[[138 131 129 147 140 146 134 131 130 145 130 144 129 127 129]
 [122 118 109 138 122 136 109 118 119 144 120 123 105 108 129]
 [145 151 136 119 137 119 123 149 148 126 148 116 124 123 149]
 [131 132 131 105 129 107 124 136 144 108 136 110 128 130 135]
 [129 122 107 133 128 132 112 125 124 133 112 131 110 112 117]
 [116 107 128 109 122 111 129 110 129 108 112 121 126 129 109]
 [111 107 113 128 113 126 130 110 106 123 109 130 128 126 107]
 [146 137 123 147 144 147 122 138 141 151 130 141 119 121 141]
 [136 127 133 147 142 145 146 127 131 150 121 148 142 144 125]
 [116 112 108 139 119 137 109 110 108 140 107 137 107 110 110]]: 138

[[143 127 130 125 111 120 116 147 121 116 147 113 149]
 [112 129 127 131 144 135 138 111 135 137 108 143 107]
 [127 144 138 135 131 142 119 135 131 107 144 139 149]
 [131 108 114 120 125 116 140 119 121 153 113 116 104]
 [113 126 124 128 140 132 136 110 132 136 109 139 108]
 [121 140 146 134 133 125 127 144 149 124 113 138 127]
 [145 130 133 126 110 120 115 150 122 114 149 113 153]
 [122 139 145 133 131 123 127 143 148 125 112 136 127]
 [125 141 137 135 133 141 121 134 131 110 140 140 144]
 [122 140 145 134 131 123 128 145 150 126 112 136 127]
 [141 132 134 128 114 126 114 148 122 110 150 117 154]]: 143

[[133 124 141 122 130 124 138 135 134 130 128 114 117]
 [125 132 151 121 123 123 133 130 135 136 128 116 133]
 [138 120 135 118 132 130 134 123 115 132 127 133 131]
 [119 122 139 140 130 115 125 132 126 124 119 114 110]
 [152 129 136 108 132 115 133 118 135 129 130 110 106]
 [130 129 131 124 127 127 139 126 129 139 136 116 122]
 [116 138 137 133 129 111 121 130 135 124 125 108 117]
 [134 116 127 120 132 125 143 131 122 134 124 126 119]
 [130 130 120 125 129 107 124 137 134 135 128  99 116]
 [122 118 130 152 136 116 137 115 120 123 124 142 128]
 [123 124 143 123 136 124 128 129 133 121 137 109 106]
 [149 120 135 128 127 119 129 121 129 133 119 121 118]]: 133

[[122 128 134 117 125 126 136 116 127 112 115 111 141 118 137 131]
 [110 128 122 133 119 124 118 138 144 143 140 114 126 149 135 122]
 [150 126 124 135 123 113 144 121 121 124 117 124 141 115 114 115]
 [134 124 106 123 129 121 127 128 112 111 131 134 108 129 122 126]
 [130 125 112 147 116 113 106 138 134 127 132 140 133 120 128 123]
 [122 133 119 146 133 131 127 133 144 149 139 139 117 144 123 115]
 [149 132 127 129 123 126 144 133 133 137 124 103 133 144 116 129]
 [109 122 124 128 117 131 115 140 138 149 142 125 131 147 135 123]]: 122

[[119 133 130 143 149 126 111 122 141 142 117 139 115 121]
 [123 129 120 125 135 124 115 134 131 138 122 130 123 131]
 [122 129 108 145 128 117 118 126 121 136 119 133 120 122]
 [126 129 116 121 129 124 116 135 128 138 126 129 131 135]
 [123 143 120 130 133 126 109 107 139 135 127 151 141 120]
 [119 128 123 127 132 121 124 106 122 132 118 142 111 126]
 [120 128 111 139 129 118 122 117 120 134 118 136 115 123]
 [118 134 131 149 152 126 110 120 144 142 117 141 114 120]
 [125 127 105 135 124 117 121 133 118 135 121 129 124 126]
 [122 128 106 145 126 116 120 128 119 136 118 132 120 122]]: 119
---
[121 151 126 129 132] >> 129
[139 109 110 143 152] >> 139
[119 120 124 102 100] >> 119
[150 148 123 124 138] >> 138
[125 104 116 101 129] >> 116
[152 137 106 115 121] >> 121
---
[[118, 135, 123, 120], [127, 125, 139, 120], [139, 101, 114, 142]] >> 118, 142
[152, 127, 119, 100] >> 152, 100
[[123, 125, 122, 132, 132, 136], [123, 112, 137, 129, 149, 125], [133, 148, 142, 107, 126, 119]] >> 123, 119
[106, 108, 125, 129, 110] >> 106, 110
[148, 115, 150, 136, 120, 154, 103] >> 148, 103
[[120, 158, 155, 120], [121, 120, 150, 118], [120, 120, 132, 155]] >> 120, 155
[156, 133, 152, 138, 152] >> 156, 152
[[128, 114, 121, 136, 128, 128, 128], [130, 130, 127, 122, 130, 122, 119], [126, 101, 128, 125, 131, 138, 128]] >> 128, 128
[109, 138, 117, 158, 129, 128] >> 109, 128
---
[128 136 151 141 123] gives 151, 123

[113 146 108 122 106 132 145] gives 146, 106

[[109 123 139 152 137 146 147]
 [140 138 117 144 141 116 113]
 [146 143 111 110 114 110 107]] gives 152, 107

[119 149 109 119 148 156 145] gives 156, 109

[103 115 115  99 124] gives 124, 99

[128 102 124  99] gives 128, 99

[107 148 128 130 156] gives 156, 107
---
144,133,107,111,107 => 107, 144

142,141,112,151
118,119,108,143
=> 151, 118

146,132,124,126,119,100,155 => 155, 146

127,145,144,143,132
123,146,130,149,137
127,133,142,152,141
=> 132, 127

127,131,130,133,138,117
129,126,104,113,126,127
126,124,124,99,130,134
=> 117, 126

131,141,148,135,143,151
131,140,144,138,147,147
=> 151, 131

105,131,104,148 => 148, 105

128,157,102,129 => 129, 128

135,116,145,132,136
151,149,146,113,123
=> 136, 151

121,133,119,103,156,149 => 149, 121
---
[[125 134 120 125 149 108 127]
 [110 109 144 110 145 143 140]
 [118 139 123 127 140 123 122]] ans = 143

[[148 145 104 109 108 111 123]
 [143 152 102 108 114 110 125]
 [149 127 121 123 101 152 141]] ans = 110

[[158 102 103 109]
 [136 150 152 121]
 [138 149 158 118]] ans = 152

[[128 146 142 152 137]
 [134 143 148 157 138]
 [124 107 109 111 114]] ans = 157

[[129 127 128 129 137 131]
 [129 127 129 128 140 128]
 [128 129 136 136 151 135]] ans = 140

[[121 130 123 132 125]
 [145 136 133 107 148]
 [115 107 139 118 140]] ans = 107

[[144 104 146 127]
 [139 142 132 151]
 [122 111 129 107]] ans = 132

[[111 120 146 106 133]
 [121 128 142 144 118]
 [115 147 134 133 150]] ans = 144
---
[113 107 120 126 107] yields 126

[[142 117 150 142 114]
 [119 143 126 128 144]] yields 142

[[128 112 122 116 120]
 [106 120 133 124 126]] yields 116

[[120 143 109 134 136]
 [121 146 104 139 138]
 [142 136 100 144 141]] yields 134

[107 157 122 115 152] yields 115

[103 105 108 112 118] yields 112
---
[[107 134 125 114]
 [101 106 128 148]
 [122 134 152 153]] | 128

[[114 116 141 134 148]
 [114 126 141 145 148]
 [113 131 152 145 148]] | 145

[[144 134 134 149 133 127 129]
 [135 114 121 139 145 109 130]
 [139 114 105 137 138 131 141]] | 109

[[122 130 108 139 143 125 125]
 [122 133 129 125 132 130 116]
 [153 145 132 116 102 120 131]] | 130

[[119 129 102 109]
 [107 107 107 105]
 [102 100 116 105]] | 107

[[127 128 128 127]
 [129 106 115 113]
 [128 128 129 128]] | 115
